128 stands for zero in the data rows.
Here are some points:
[134 117 147 133  93 121  91 135 162 158 121  98 103  73 106 110]
[138 140 122  99 172 167 137 117 124 132 150 122 164 191 122 112]
[113 162 134 121 112 109 120 127 107 125 133 101 141 119 127 119]
[171 141 163 130 113 109 123 143  61 108  83 170  76 116  99 125]
[116 145 152 127  91 157 159 114 116 138 119 153 121  97 126 114]
[122  97 120 121 155 135 156 137 128 139 120  97 143 141 117 123]
[140 174 133 120 118 114 100 143  88 124 107 139 116 141 132 127]
[123 122 131 129 151 127 184 142 127 110 139 121 146 133 159 126]
[132 122 141 135 115 112 104 135 112 119 111 140 109 113 130 133]
[129  74 143 169 118 111 109 135 174 125  78 133 111  89 141 165]
[133  62 146 149 118 105 162 206 141 158  94  95 121 114 161 156]
[130 144 113 132 124  96  87 142  90 102 109  93 141 138 111 126]
[144 119 107 119 112 114 111  88 126  66 123 126 108 104 162 153]
[119 144 122 110 135 132  87 112 149 112  90 138 119 110  84 121]
[173 124  98 153 160 108  81 150  97  98 119 149 140 198 136 140]
[176  98 146 115 129 147 141 117 120 187 119 121 155 166 128 146]
[137 105 130 133 145 141 136 134 151 132 120 145 116 124 122 132]
[117 153 119 131 109 124 158 107 109  83  86 139 126  90 102 158]
[151 104 138 117 153 135 125 151 116 122 128 131 115 148 123 100]
[149 101 149 148 122 112 117 160 111 125  98 132 119 132 131 140]
[126 129 109 133 139 122 105 105 139 117 126 118 149 155 133 150]
[151 120 134 116 115  97 130 167 103 132 110 129  93 131 127 135]
[ 83 130 142 124 135 117  45 155 132 170 165  38 143 130 106  78]
[146 107 147 143  92  94 163 187 104 125 113 152  91 116 121 116]
[139  92 160 147 121 142 133 115 121 143 108 144 143 130 110 142]
[113  91 115 141 168  97 103 159 167 105 162 101 130 158 164 109]
[130 164 123 127 136 141 137 116 121 134 141 139 142 154 115  99]
[129 133 154 112 137 168 159 133 116 155 127 150 140 146 129 134]
[171 100 127 106 125 123 133 145 108 139 126 167 116 100 107 144]
[141 109 116 137 131 113 137 151 100 128 137 107 120 167 128 128]
[136 145 112 114 155 164 121 116 151 133 142 162 161 185 152 149]
[122 141 153 122  96 127 107 136 102 135  99 145 101 113 107 131]
[126 121 175 125 134 176 125 149 138 123 131 143  96 120 126  92]
[110 162 131 116 126 155 115  99 114 127 138 142 159 167 101 120]
[115 119 103 170 141 127 130 130 142 129 120 109 165 179 130 130]
[136 121 136 119 163 175 119 132 112 121 173 116 157 168 142  99]
[143  82 180 144 111 144 138 114 113 156  96 148 145 130  89 130]
[125 129 150 121 128 118 119 128 131 128 121  96 136 112 124 107]
[173  91 136 159 158 108 130 153 129 148 136 122 139 135 144 139]
[125 133 152 138 109 148 121  93 158 158 156 103 146 109 134 110]
[122 155 119 125 118 108 103 133 102 105 113 112 129 124 120 121]
[158 137 131 114 141 127 137 136 104 140 120 158 126 146 107 126]
[ 98 204 158 113 120 151  83  64 119 135 132 132 150  96  91 125]
[133 149 112 114 109 109 138 108 122 140 123 141 117 113 123 135]
[128 148 120 137 160 146 111 114 121 123 113 123 158 156 131 135]
[164 123 128 130 115 116 136 151 102 143 121 143 117 117 145 142]
[129 117 130 148 176 122  95 165  98  46  78 146 107 146 147 165]
[128 142 127 123 111 132 144 132 116 136 134 131 121 111 144 121]
[114 162 136 126 116 126  84 116 139 118 131 122 108  97 107 102]
[139 142  94 106 145 117 143 105 168 145 175 126 125 141 164 124]
[145 166 114 121 135 127 134 118 148 136 142 157 113 105 113 111]
[127 105 153 138 109 110 133 162 136 153 110 119  95 121 148 142]
[148 114 134 132 137 130 128 138 121 126 130 128 126 141 127 121]
[152 101 106 163 156 104 121 174 119 111 146 131 127 184 136 122]
[112 115 124  96 123 157 190  69 157 189 143 125 197 118 111 134]
[122 144 141 124 106 130 146  91 135 123 130 151 118 101 127 125]
[127 106 120 133 128 109 100 150 114  89 118  94 112 126 113 117]
[173 181 155 111 125 152 144 138 122 224 127  99 130 124 160 110]
[120 134 121 126 118 123 116 126 121 107 146 131 127 134 157 130]
[169 116 146  94 155 128 182 188 106 155 147 143 129 191 156 118]
[131 135 143 118 109 123 166 111 134 152 119  96 135  96 132 127]
[147 119 124 108 131 132 165 143 122 167 136  99 142 134 126 132]
[131  94  89 188 112  88  84  67 149 126 135 140 156 138 149 174]
[122 136 137 102 121 152 162 103 127 169 131 116 154 126 105 128]
[120 114 148 128 131 136 118 149 147 115 143 118 114 117 133  98]
[120 170 127  98 105 111 115 130 115 108 161 135 101 116 138  89]
[115 147 137 131 111 137 139 115 129 127 126 163 108 106 142 138]
[124 131 108 114 152 114 139 130 153 113 105 168 126 132 136 156]
[156 103 152 108 121  94 135 196  98 135  93 107  78  83  99  97]
[134 128 130 140 149 127 132 142 121 111 118 143 127 147 123 124]
[105 118 139 139 121 159 168 114 136 140 131 154 147 119 135 136]
[138 106 154 157 114  63  94 203  79  75  83 109  73  90 114 107]
[104 126 114 180  81  60  64 156 126 161 110  84 126  66 149 162]
[103 122 117 134 130 118 141  98 123 117 111  98 157 129 119 149]
[130 132 116 128 137 122 115 136 130 137 119 122 126 134 141 143]
[132 150 150 112 144 140 184 138 106 148 145 110 149 150 138 100]
[132 150 137 132 131 161 153  90 127 140 126 110 159 118 133 144]
[ 77 203 117 145  89 109  26  35 110   0  82 231  59  91 114 159]
[136 134 107 126 131 115  93 134 124 132 110 117 125 130 141 153]
[140 110 126 110 110 122 166 118 120 118 119 122 125 134  99 138]
[140 122 167 121  44 107  23 133 101 131  88 133  77  69 103 130]
[158 120 134 133 122 145 155 107 102 136 111 165 126 142 110 139]
[152  99 138 125 123 122 135 166 101 156  95 130 127 157 110 140]
[116 158 143 109 134 152 134 129 116 127 145 152 123 131 149 135]
[159 113 169 128 149 194 146 110 123 158 128 126 170 167 108 108]
[140 138 144 145 158 193 169 160 161 206 148 119 143 156 146 112]
[129 109  98 152 113 138 113  97 160 134 126 130 148  98 114 145]
[126 147  65 127 136  92  98 114 126  83  92 175 114 121  63 120]
[149 120 101 122 120 114 105  92 133  77 129 119 106 105 154 146]
[129 135 160 126 147 167 134 141  93 109 151 182 138 161 127 104]
[144 130 126 144 116 143 149  90 122 183 112 160 151 131 101 152]
[133 178 177  73  67 145 167 138 129 200 136 141  97 162 148 103]
[170  91 101 124 178  82 115 182 136 139 154 119 117 175 131 117]
[ 74 170 105 118 147 156 147  78 163 115 118 108 159  81 126 155]
[128 127  74 117 171 123 146 129 178 178 148  78 180 149 116 120]
[141 150 131 119 119 123 131 125  92 123 130 170 125 167 122 146]
[130 124 123 127 141 137 138 115 132 145 151 135 149 150 142 124]
[139 140 163 102 134 150 164 128 120 159 131 167 129 131 116 134]
[117 124 147 116 140 139 142 152 121 143 142 103 145 127 139 131]
[ 94 135 153 154 141 179 149  90 161 147 117 123 163 124 187 163]
[121 141 143 153 119 124  91 149 115 130  85 141 111 143  96 120]
[146 108 134 141 110 118 157 133 111 161 126 154 118 141 120 135]
[109 135 122 139 107 124 120 116 143 125 125 137 130 105 110 130]
[126  88 135 148 110 122 113 144 114 101 123 106 108  97 117 139]
[134 120 115 140 113 116 134 107 124 149 153 117 156 167 130 132]
[140 130 130 114 139 131 134 142 112 137 138 123 140 151 126 132]
[156 124 129 124 125 106  90 147  97 144 115  80 124 132 149 142]
[125 153 115 127 135  70  98 163 146 120 179 138  91 144 142  68]
[104 137 123 147 122 138 113 136 146 132 115 136 115 109 115 123]
[125 136 141 128 131 154 114 101  87  89 134 208 135 145 107 140]
[118 162  79 102 149 140 119  74 140 131 179 149 163 137 149 138]
[157  82 145 160 187 103 120 183 107  86 138 173 112 188 158 131]
[124 124 126 144 129 149 113 117 143 127 135 101 139 115 139 123]
[108 134 139 120 109 132 137 133 123 141 130 127 136 125 123 131]
[111 139 152 121 116 127 114 126 139 117 115 134 104  98 130 117]
[118  87 139 164 113  55  52 191  95  46  63 178  74 154  94 136]
[146 118 135 125 143  88 119 186 115 122 116 115  91 142 125 110]
[125 121 144 121 146 148 129 153 142 146 140 108 135 120 161 120]
[141 142 136 124 126 115 143 142 101 134 112 148 121 137 118 134]
[150 118 144 130 169 136  98 181 124 142 119  93 121 164 130 109]
[130 143  94  90 133 116 121  88 126 129 159 140 151 157 170 161]
[161  83 174 104  98 151 172 159 103 136  91  93 128  50 138 160]
[136 154 131 137 105 109 157 117 126 126 119 101 124  92 141 130]
[122 129 152 144 136 100 103 207 126 108  97 103  73 109 116  81]
[178 107 151 114 138 125 182 171  83 177 119 146 124 160 123 121]
[ 99 107 154 127 100 139 181 137 147 162 149 106 133 104 140 117]
[106 117 143 132  94 108 120 153 145 131 120 116 104  79 120 133]
[ 89 129  73  87 122  85  86 153 123  73 151 102 117 152 164 137]
[163  96 144 135 114 105 123 166 105 150  88 138 113 146 110 144]
[148 135 116 137 117 122  98 113  99 127 123 138 133 147 104 130]
[139 105 168 134 115 139 138 113 106 147 107 145 143 126  96 137]
[106 107 132 125 149 164 146 124 132 153 149  91 172 173 137 129]
[158 126 112 106 176 158 149 123 143 162 146 137 180 204 142 150]
[155 118 136  81 105 142 146  89 135 189 182 118 161 168 129 127]
[139 138 106 153 148  92 160 156 128 150 116 127 106 132 119 134]
[178 106 128 103 127 124 141 161  97 147 120 171 111  96  92 137]
[118 147 101 115 132  77 126 148 118 115 128  93 108 112 140 136]
[129 131 133 121 138 144 154 129 125 145 133 124 143 131 130 125]
Then 10 other points, each followed by its number:
[134 119 135 135 129 118  99 135 118 107 109 140 113 126 123 140] 0
[130 100 144 131 130 130 144 163 111 118 102 141 110 107 156 155] 1
[163 114 101 133 129 121 116  92 136 116 117 183 116 132 109 162] 2
[130 131 117 153 126 119 101 118 145 124 109 128 106 147 141 140] 3
[114 119 129 111 125 124 133 141 123 115 159 117 131 121 149 126] 4
[137  88 148 148 126 105 132 200 139 135 131 147  83 147 107  92] 5
[118 172 114 118 122 142 165  70 146 105 121 157 119  85 111 124] 6
[ 96 140  95 114  94 100 103 102 122  67 127 134  93  62 140 154] 7
[139 100 163 127 131 143 135 155  86 129 126 127 138 142 141 123] 8
[115 134 149 144 132 151 125 120 133 123 115 137 130 123 151 133] 9
Which of these numbered points is nearest to each point below by angle, seen from the average point of the first points? Its number follows each.
[117 101 158 139 120 174 105 105 124 119 127 125 139 123 111 131] > 9
[127 135 147 119 113 179 163 122 133 165 126 156 139 127 158 156] > 9
[121 142 131 120 105 109 127 126 134 113 117 134  86  82 140 127] > 7
[156 140 104 140 113 137 121  67 152 154 102 180 119 134 109 147] > 2
[137 143 154 102 114 145 154 142  87 152 120 140 140 160 140 136] > 8
[110 151 115 115 139 142 143  98 143 132 126 122 148 114 127 141] > 6
[109 154 128 127 122 125 138  94 152 137 129 124 127 101 119 109] > 6
[158 129 110 151 125 138 114  67 161 144 100 196 117 135 103 144] > 2
[122 160 103 115 106 158 192  75 148 136 150 132 131 115 151 115] > 6
[126 143 127 118 126 161 150  95 127 121 137 154 141 141 110 118] > 6
[121  80 149 143 133 102 152 230 156 123 135 159  64 153 118  75] > 5
[157 120  96 126 130 124 112  83 138 118 129 175 123 123 111 161] > 2
[156 132 114 150 120 134 111  84 152 148 114 187 113 134 106 150] > 2
[130 101 146 150 130 162 128 137 151 137 131 146 132 142 147 120] > 9
[108 148 164 126 150 188 128 145 152 114 130 146 106 127 130  84] > 9
[ 85 139 161 134 142 152  92 145 161 100 148 144 124 146 155 108] > 9
[139 129 129 128 129 109 110 148 118 113  97 149 124 125 116 151] > 0
[122 163 103 114 119 137 137  84 138 134 148 133 142 129 130 130] > 6
[123 128 116 164 130 113  92  99 148 136 108  92 132 165 114 122] > 3
[156 112 176 144 125 113 137 179 144 180 116  94 102 134 121  94] > 5
[156 121 101 125 168 165 117  77 168 151 150 178 163 170 107 139] > 2
[105 139 124 112 111 107 115 138 128 112 135 109 100  78 126 122] > 7
[128 137 131 124 105 103 133 135 122 116 115 132  87  88 135 126] > 7
[152 112 118 122 129 126 142 162 121 126 122 131 114 125 146 145] > 1
[137 125 119 149 129 105 102 139 145 139 106 121 103 149 135 135] > 3
[145 117 176 133 142  96  91 153 100  71  99 162  99 131 136 119] > 0
[131  95 144 136 120 125 155 170 108 127 102 133 112 108 156 158] > 1
[142  96 125 111 161  78 103 212 111 138 123 127 118 136 118 113] > 5
[122 131  93 124 128 133 168 156 168 154 204  60 151 139 188  92] > 4
[136  92 175 165 101  79  95 209  98 145 102 132  80 136 111 114] > 5
[127 125 134 131 106 110 115 133 119 148 148 131 114 156  99  84] > 5
[123 102 137 141 119  86  90 160 101  84  95 146 105 141 118 145] > 0
[118 125 130 130 134 169 124 105 141 108 110 133 155 142 122 160] > 9
[118 119 140 137 142 184 131  67 193 163 153 143 167 166 145 129] > 9
[109 156 136 129 119 129 134  92 152 138 134 121 126 103 119 103] > 6
[116 153 126 127 134 139 205 119 126 148  94 110 145 127  95 118] > 6
[123 133 112 110 160 119 172 121 149 110 160 105 143  88 185 140] > 4
[114 125 113 153 150 132 104 121 150 107 124 140 127 141 130 132] > 3
[141 118 149 111 130 144 130 160 105 145 130 127 131 141 136 137] > 8
[150 142 105 161 119 133 150  81 121 109 109 196 135 133 132 164] > 2
[ 97 104 128  95 119 114 132 146 117 116 184  86 137 130 168 122] > 4
[104 137 107 154 152 132 100 114 158 100 127 144 126 139 125 125] > 3
[124 100 146 135 125 127 153 181 109 125  91 126 102  87 163 157] > 1
[131 131 101 134 103 109 100  82 132  65 124 127 104  97 154 146] > 7
[143 130 138 145 132 128 111  97 136 129  99 154 136 126 105 145] > 2
[143 120 155 112 123 154 132 161  95 141 126 136 137 142 130 143] > 8
[131 117 194 132 138 133 122 207 100 138  68 161  83  89 152 144] > 1
[152 116 113 132 133 128 116 122 135 165 143 142 137 128 118 131] > 2
[113 129 100 170 157 124  62 107 161  88 129 141 121 142 126 132] > 3
[124 133  97 114 154 107 157 128 154 116 164  99 139 105 179 134] > 4
[129 102 120 109 138 124 145 141 166 159 154 101 146 140 148 131] > 4
[134  96 175 130 135 151 132 165  98 131 135 136 130 140 146 109] > 8
[116 125 159 140 141 112 110 141 120  80 102 148  94 105 117 117] > 0
[123 112 110 116 151 118 153 136 150 119 154 103 141 107 173 138] > 4
[151 119 123 137 132 112  81 151 129  99 107 147  76 144 111 115] > 0
[165 110 153 120 176 147 128 170 123 106 111 151  85 119 184 135] > 1
[183 130 154  90 180 160 169 164  92 186 149  99 177 222 141 126] > 8
[124 125 161 114 140 157 178 187  61 156 129  85 156 116 136 144] > 8
[123 100 152 151 112  66  81 190  86  62  84 104  82  95 117 109] > 0
[ 95 158 136 128 118 133 122 146 137 142 119 129 117 122 143 120] > 9
[156 133 160 107 154 175 140 143  89 143 116 115 141 173 121  96] > 8
[141  83 146 146 130  92 142 212 141 124 125 160  68 150 101  82] > 5
[128 158 118 117 121 129 159 121 108 134 128 122 127 131 115 133] > 6
[121  98 135 141 134 123  85 105 172 155 127 101 130 119 125 130] > 3
[139 103 131 137 116 119 133 134 119 132 117 127 122 104 133 145] > 1
[186  34 176 159 122 123 212 220  91 139  53 161  75 127 146 166] > 1
[110 126 167 142 113 139  96 141 110  94  95 143 110 106 118 118] > 0
[120 130 126 136 143 127 116 139 126  99 115 136 120 127 132 136] > 0
[123 111 115 158 117 103  98 103 135 127 125 123 140 125 134 148] > 3
[164  93 111 126 187  93 115 192 138 139 155 123 119 179 134 106] > 5
[140 120 132 124 124 111 146 145 106 113 131 135 110 116 145 133] > 1
[ 81 145 120 145 130 106 121 142 153 118 169 105 132 143 149  85] > 4
[130 129 137 140 112 101 104 147  90  94 118 114 117 141 139 125] > 0
[120 171 118  94 131 151 182  71 112 123 127 175 145 151  90 122] > 6
[125 134 124 118 115 108 128 136 123 115 114 120  97 101 139 127] > 7
[138 109 135 137 115 125 138 129 122 142 124 133 124 113 128 137] > 1
[103  99 132 113 134 130 136 142 152 133 154 108 149 104 129 130] > 4
[163 159 102 148 162 134 162 122 107 109 106 234 114 167  82 134] > 2
[112 103 142 156 129 139 115 132 163 142 127 130 114  98 143 136] > 9
[102 137 110 121 110 110 108 107 128  86 128 126 110  89 136 151] > 7
[177  80 166 142 125 114 165 185  97 143  76 125  84 119 131 148] > 1
[110 169 114 101 135 129 148  99 120 127 122 111 133 123 106 128] > 6
[118 146 103 131  93  84 120 123 118 108 109 137 108 116 103 135] > 7
[138 116 129 137 141 109 124 148 128 128 123  98 128 133 107 105] > 5
[137  92 140 154 121 114 135 158 123 132 115 157 116 136 115 123] > 5
[157 115  92 113 110 103  97  81 126  48 137 126 102  87 166 149] > 7
[161 122 139 110 151 144 138 145 122 160 136 110 151 165 128 127] > 8
[179  59 179 119 105 125 146 173  73 103  63  64 122  56 130 171] > 1
[125 111 147 144 120  95 111 158 106  97  98 115 108 109 120 118] > 0
[117 160 122 106 147 152 195  95 142 166 146 143 164 149 111 105] > 6
[118 152 152 102 139 170 150 128 121 140 144 160 127 136 152 140] > 9
[114 172 107 103 135 133 145  84 138 115 121 114 134 109 112 135] > 6
[143 118 112 121 108 114 106 104 124  90 129 119 108 106 150 143] > 7
[140 125 127 117 115 100 127 190  78 121 105 135 102 137 155 142] > 1
[133 110 120 123 136 112 133 137 132 128 138 108 138 128 131 130] > 4
[146 111 122 178 139 110 101 132 101  86 120 152 132 138 149 148] > 0
[120 119 106 116 104  75 104 132 130 106 128 114  88 107 126 116] > 7
[200  89 140 158 183 144 174 147  94 205 122  63 181 201 185 149] > 8
[109 158 115 153 116  97 113 122 155 154 145  79 122 130 141 120] > 3
[111 103 139 145 133  95 105 126 138  87 106 135  94 117 127 131] > 0
[148 116 118 165 128 110 101 128 107  93 115 148 124 129 148 156] > 0
[156 124 132 122 124 114  96 125  94 127 101 139 124 128 113 148] > 0
[137 110 133 129 115  89 111 152 122 140 133 100 107 134 116 117] > 5
[149 115 130 125 129 122 109 135 105 132 109 134 123 135 120 141] > 0
[121 136 155 132 158 124 166 162 165 154 133 130 114 161 125  88] > 5
[108 111 141  95 131 124 151 159 106  99 175 121 124 136 163 105] > 4
[137 108 142 116 152  76 118 213 120 129 111 100  78 140 128  95] > 5
[119 131 129 128 127 124 133 141 118 127 146  81 151 135 132 113] > 4
[ 96 165 124 131 119 123 154 110 149 125 146 148 125 141 120  89] > 6
[126 125 120 124 143 123 149 129 141 125 139 111 136 107 152 133] > 4
[182  84  91 124 198  82 119 195 141 137 148 136 116 188 134 119] > 5
[124 102 129 121 145 112 113 185 128 138 119 129 125 126 128 116] > 5
[120  97 135 121 132 134 109 133 111  94  92 117 137 126 124 152] > 0
[ 94 151 138 121 116 141 135 129 128  92 159 122 126 119 156  99] > 4
[128 145 126 121 101  94 111 130 152 120 147 159  72  69 139 124] > 7
[137 117  91  90 141 118 175 133 145 144 150 100 136 112 152 139] > 4
[117 111 139 156 123 114 101 164 139 127 127  85 114 130 112 101] > 5
[140 116 122 114 108 165 141 113  88 168 127 113 164 152 124 144] > 8
[151  94 123 123 127 132 150 127 128 148 126 151 135 142 122 158] > 2
[161 107 115 116 143 124 147 124 139 158 133 119 137 132 124 143] > 2
[120 114 146 142 151 130 119 199 131 132 108  98 115 142 127  94] > 5
[149 142 138  97 142 121 124 172  84 147 143 118 139 188 130 123] > 8
[113 158 140 103 140 135 193 100 131 131 145 113 127 122 114 102] > 6
[131  81 154 132 160 126 127 200 116 112 125 115 102 136 199 147] > 1
[122 131 119 122 116 129 113 124 121 107 152 129 140 143 169 134] > 4
[169  78  95 120 187  78 119 193 139 147 151 100 124 175 131 120] > 5
[155 131 111 124 147 153 139  93 140 157 133 148 144 150 139 158] > 2
[101 121 121 126  99 108 123 118 153 135 137 128 117 101 123 139] > 7
[128 121 132 128 135 168 127 105 135 119 105 130 158 145 123 170] > 9
[179 115 129 130 107 109 152 171  82 153 109 150 102 113 158 137] > 1
[ 86 148 123 142 131 111 126 143 149 118 171 111 126 142 143  79] > 4
[163 104 158 102 151 129 219 188  83 185 140 146 143 161 143 117] > 8
[163 141 108 141  95 130  71  78  74 123 118 167 151 175  85 146] > 2
[118 125 138 133 121 151 108 118 139 118 137 106 130 112 140 115] > 9
[129 116 101 129 154 111  98 111 149 118 131 110 151 161 133 146] > 3
[112 138 156 119 120 124 109 158 115 108 148 121 118 118 154  94] > 4
[138 145 136 153 121 119 107 116 123  87  69 146 121  94 106 167] > 0
[116 166 110 131 131 141 162  63 155  86 120 168 111  78 107 120] > 6
[110 128 111 151 144 133  18 150 175  94 147  46 127 134 155  97] > 3
[142 101 153 128 127 129 138 145 110 123 103 156 116 133 131 137] > 1
[119 149 130 121 103 124 135  94 130 140 129 136 126 112 109 121] > 6
[156 118 112 121 140 139 151 109 130 140 127 134 139 145 152 151] > 2
[108 150 144 162 107 166  75  71 177 136 140 163 124 108 122 142] > 9
[139 127 134 119 138 118 132 154 120 136 132 127 116 139 132 119] > 5
[ 97 100 120 147 116 151 108  74 168 131 152 105 145 102 145 127] > 9
[133 115 132 149 122 124 121 120 118 117  93 135 125 132 112 135] > 0
[108 176 136 112  70 120 131  56 135 152 127 146 118  94  85 117] > 6
[173 127 138  92 151 120 177 177  95 154 154 121 136 179 149 124] > 8
[123 112 133 128 144 116 117 179 128 131 117 128 123 117 127 116] > 5
[107 117 136 158 155 143 112 152 115  63  71 149 127 132 129 160] > 0
[111 104 159 119 131 177 157 145 152 112 177 105 119  93 171  85] > 4
[ 98 126 132 141 105 114 126 146 149 117 112 124 107  76 116 120] > 7
[119 117 146 150 137  97 106 178 133 146 105  94 127 107 121 108] > 5
[148 145 135  80 148 133 141 165  84 160 149 130 154 185 129 131] > 8
[157 115 128 136 150 129 126 162 104 141 134 109 152 203 144 127] > 8
[ 92 144 118 134 155 137  77  97 150  88 116 128 149 178 118 121] > 3
[106 111 109 145 125  90  68 151 127  63  86 164  84  63  64 144] > 0
[146 114 142 134 135 129 115 135 102 111 115 155 125 147 129 143] > 0
[135 112 134 123 142 109 166 134 151 136 123 182 123 110 162 152] > 1
[ 91 159 137 132 117 139 117 126 140 141 120 133 127 125 130 125] > 9
[122 120 151 149 103  75  81 161 130  97  88 163  51 102 100 110] > 0
[169 123 190 121 109  94 157 169  75 135  78 165  95 104 110 142] > 1
[118 161 128 121  98 125 144  87 129 146 138 145 130 111 109 118] > 6
[117 129 138 119 147 129 123 156 131  97 142 133 117 141 157 122] > 4
[108 178 121 131 136 144  57 102 153  94  91 112 125 150 107 105] > 3
[138 105 138 139 130 134 108 148 118 106 123 128 114 113 131 123] > 0
[121 124 112 116 149 115 154 122 150 114 149 107 138  94 172 139] > 4
[116 130  97 138 130 130  81  94 154 106 131 127 122 126 137 135] > 3
[157 131  60  66 151  97 191 120 139 144 177 100 127 123 174 149] > 4
[122 134  92 155 138 128  61  68 168 100 139 132 120 120 127 139] > 3
[106 136 109 137 105 119  95 143 136 107 123 113 121 108 122 137] > 7
[146 120 129 120 133 106 163 165  96 105 137 136 107 119 157 129] > 1
[122 118 131 133 124  84 145 157 107 128  94  99 132 156  72 111] > 5
[114 190 113 103 138 123 163  87 144 159 128 142 148 116 104 134] > 6
[143 180  93 107 126 118 156 120 142 142 155 152 119  85 110 136] > 6
[122 127 132 136 124 146 113 115 137 122 136 104 135 118 135 121] > 9
[154 122 119 124 143 148 138  96 150 155 136 145 140 146 136 143] > 2
[122 116 112 126 102  75 101 126 139 103 129 118  81  98 116 124] > 7
[128 120 138 135 128 106 190 163 116 112 136 127 105  92 166 123] > 1
[111 215 129 112 147 198 165  48  97 135 159 174 174 142 106 105] > 6
[140 114 115 142 147 133 118 152 141 119 128 156 119 124 112 106] > 5
[153 148 141 122 128 119 114 121  96 113 108 144 109 127 118 130] > 0
[110 139 156 117 102 102 101 167 109 114  93 140  86 110 115 134] > 0
[114 127 171 147 139  94 105 159 116  79 107 124  76  87 119 103] > 0
[108 102 139 135 134 130  78  91 192 152 132 111 132 119 119 123] > 3
[123 125 118 161 102 127  97 135 132 125 113  68 130 117 134 143] > 3
[153 118  83  83 143 112 171 115 148 159 166 105 137 129 161 154] > 4
[163  87 147 145 108  97 198 184  77 147 112 142 110 132 143 160] > 1
[161 110 142 119 125 105 167 161  87 113 144 137 103 107 149 129] > 1
[126 129 112 144 137 107  26 141 125  77 136 113 106 108 142 116] > 0
[150 112 163 148 116 114 129 178  98 120  82 140  94 120 135 125] > 1
[ 97 160 132 104 114 164 122  72 152 134 158 143 151 113 118 106] > 6
[174 111 122  94  98 104 167 105 103 136 118 132 128 154 125 160] > 2
[119 126 125 133 130 129  90 134 144 119 130 104 126 123 134 120] > 3
[111 123 122 164 122 127 105 120 124 101  90 151 127 111 128 159] > 0
[160  93 136  83  97 155 150 111  98 180 141 133 154 149 140 156] > 8
[142 132 130 106 101 123  76  78 111 112 129 173 118 136 105 132] > 2
[161 101 143 130 154 145 207 132 106 161 109 144 165 182 117 153] > 8
[114 116 128 154  68  69 141 133 114  76 103 161  79  68 135 161] > 7
[119 138  95 113 132 107 123 137 125 132 170 122 122 117 130 100] > 4
[102 140 142 138 135 115 115 153  88  85 106 140 111 158 108 108] > 0
[ 92 161 122 122  91 110  95  92 115  83 136 159 111 122 103 139] > 7
[153 138 118 123 148 155 130 133 123 117 127 163 132 141 125 128] > 2
[109 146 124 114 119 170 133  86 122 107 130 162 137 146  95 106] > 6
[ 93 135  91 135  30 114 139 104 153 139  85 119 107  31 135 187] > 7
[142 111 122 112 113 114 171 129 122  97 102 152 108 145  99 144] > 2
[187  70 158 149 105  79 250 224  42 158 110 164 105 133 157 176] > 1
[121 129 149 158 119 127  89 153 118 131  78 132 116 149  98 119] > 0
[154 107 124 126 132 141 119 122 135 146 131 141 140 163 132 139] > 2
[133  91 145 160  96 117 112 149 126 171  95  81 132 111 142 160] > 1
[137 120  83  83 135 118 181 120 143 163 156  91 140 117 157 137] > 4
[123 164 100 120 161 138 137 139 150 155 157  78 159 123 176 131] > 4
[128 100 125 136 138 127 142 123 157 146 152 124 137 131 151 120] > 4
[130 128 138 131 115  99 167 161 115 117 130 117 100  89 160 118] > 1
[114 141 109 126 100  92 174 143 133 175 158  91 126 108 142 111] > 4
[140 129 117 122 134 127 124 112 139 140 112 122 139 127 120 155] > 2
[133 127 124 135 134  99 148 153 127 135 127 130 107 137 140 123] > 5
[119 111 116 137 108 112 141 154 101 123 119  99 129 115 137 147] > 1
[144 117 114 130 141 133 139 148 130 146 133 137 138 138 117 118] > 5
[150 133 144  98 144 120 138 174  99 164 148  98 144 162 132 125] > 8
[117 172 142  93 126 158 170  60 107 114  99 185 136 149  69 125] > 6
[134  95  93 111 137 124 151 132 126 121 149 107 153 138 166 175] > 4
[129 155  99 116 127 109 112 153 112 105 166 104 114 128 154 120] > 4
[115 164 119 113 132 130 134 104 125 131 122 105 136 127 110 130] > 6
[126 140  91 136 136 123  75  79 157 112 148 129 121 136 123 133] > 3
[148 100 136 124 130 102 116 164 115 140 103 130 114 143 114 134] > 5
[123 125 140 145 134 136 147 132 122 118 118 150 130 131 132 139] > 9
[111 107 158 114 100 127 117 129 117  81 120 147 108  73 137 140] > 7
[178  92 144 178 128  92 101 185 101 102  69 176  65 132 125 156] > 0
[123  47 146 174 109 104 115 152 183 121  62 132 102  64 133 173] > 1
[129 118 157 131 125 120 143 175  96 118  91 140 113 134 120 132] > 1
[112 142 119 119 126 155 118  39 194 148 132 152 132 108 115 120] > 6
[147  93 151 170 175  79 115 198 104 100 127 157  90 181 148 126] > 5
